(100): [134 132 104 249 116 129 153]
(157): [124 129 159 131 112  82 142]
(111): [134 125  97 118 123 186  80]
(134): [175 139 139 111 134 153 132]
(139): [157 160 129 136 121 154 163]
(84): [156 249 116 104 132  88 121]
(67): [134 125  79 136 135 129 176]
next: [123 186]
[80]
next: [249 116 104 132]
[88]
find: [134 125  79 136 135 129 176]
(67)
next: [175 139 139]
[111]
next: [156 249 116 104 132]
[88]

(68): [211  28 198 178]
(19): [253  87 205 129]
(43): [143  87 205 129]
(109): [143  87 159 165]
(105): [197  82 173 200]
(175): [188  65 173 185]
(171): [253  87 205 164]
(35): [149 125 140 132]
(189): [ 28 211 136 129]
find: [143  87 205 129]
(43)
next: [211  28]
[198]
next: [125 140]
[132]
next: [188  65]
[173]
next: [211 136]
[129]
find: [253  87 205 129]
(19)
find: [253  87 205 164]
(171)

(58): [219  54 177 194  92]
(2): [142 139  75 147 137]
(93): [111 141 151 145 118]
(78): [ 54 177 219 210  84]
(94): [ 94 124 205 194  92]
(73): [151 149  94 123 138]
next: [ 94 124 205]
[194]
next: [ 94 123]
[138]
next: [ 54 177 219]
[210]
next: [149  94 123]
[138]

(170): [210 131 153 146 137 133 193]
(54): [147 132 136 202 131 132 176]
(7): [227 136 141 144 132 142 134]
(159): [147 130 136 202 131 132 176]
(61): [148 131 129 158 148 131 230]
(151): [210 131 153 146 133 140 153]
(79): [148 131 129 158 131 131 230]
(26): [156 161 135 201 134 138 138]
next: [147 132 136]
[202]
find: [148 131 129 158 148 131 230]
(61)
find: [147 132 136 202 131 132 176]
(54)

(120): [125 150 115 109]
(115): [ 70 163 168 154]
(101): [123  96 146 136]
(15): [108 122 182 158]
(9): [173 113  81  96]
(75): [125 150 119  71]
(10): [137 146 149  98]
(23): [154 125 139 107]
(41): [232  63  84  88]
(62): [137 146  96  98]
next: [163 168]
[154]
next: [146  96]
[98]
find: [125 150 115 109]
(120)
next: [150 115]
[109]

(14): [103 117 147 113 145 139 159 117 132 141 135 130 119 147 114 164 118 145
 156 122 124 147 106 135 109 113 127 152 138 132 136 116 129 136]
(149): [160 125 166  85 107 122 107 197 123 107 132  93 102 108 166  94 152  94
  95  87 120 173 181 168 197  97 178 124 148  52 156  58 126 178]
(57): [148 135 123 129 108  99 118 145 126 117 106 121 126 114 155  94 127 117
  86 107 106 139 132 131 154 120 143 135 131 136 116 129 132 138]
(39): [103 117 147 113 145 139 159 117 132 141 135 130 119 137 114 164 118 145
 156 122 124 147 106 135 109 113 127 152 138 119 155 143 122 136]
(90): [169 112 149 139 108 108  97 142 135 137 118 115 147 119 131 132 132 123
  87 138 117 125 153 156 155 129 129 161 126 135 103 132 110 129]
(91): [160 125 166  85 107 122 107 197 123 107 132  93 102 108 166  94 152  94
  95  87 120 173 181 168 197  97 178 124 148  52 156  58 113 151]
next: [129 108]
[99]
find: [160 125 166  85 107 122 107 197 123 107 132  93 102 108 166  94 152  94
  95  87 120 173 181 168 197  97 178 124 148  52 156  58 126 178]
(149)
next: [112 149 139 108 108]
[97]
next: [117  86 107 106 139 132]
[131]
next: [136 116 129 132]
[138]

(40): [ 17 162 189  84 136 175 128 128  61]
(70): [212  70  58 167  74 123  69 167 222]
(81): [142  84 175 130 119 151  94 155 124]
(34): [ 39 133 180 128 142  84 175 128  91]
(104): [ 39 133 180 128 136  84 175 128  91]
next: [133 180 128 136]
[84]
next: [128 136  84 175 128]
[91]
next: [142  84 175 128]
[91]

(56): [129 163 205 195 149 154 132  86 180  98 123 159 221 121 145]
(98): [129 163 205 195 149 167 148 159 167 165 182 194 250 197 124]
(83): [121 196 182 200 165 148 167  86 106  78 151 103 109 106 103]
next: [148 167  86]
[106]
next: [167 148]
[159]
next: [121 196 182 200 165 148 167  86 106  78 151]
[103]

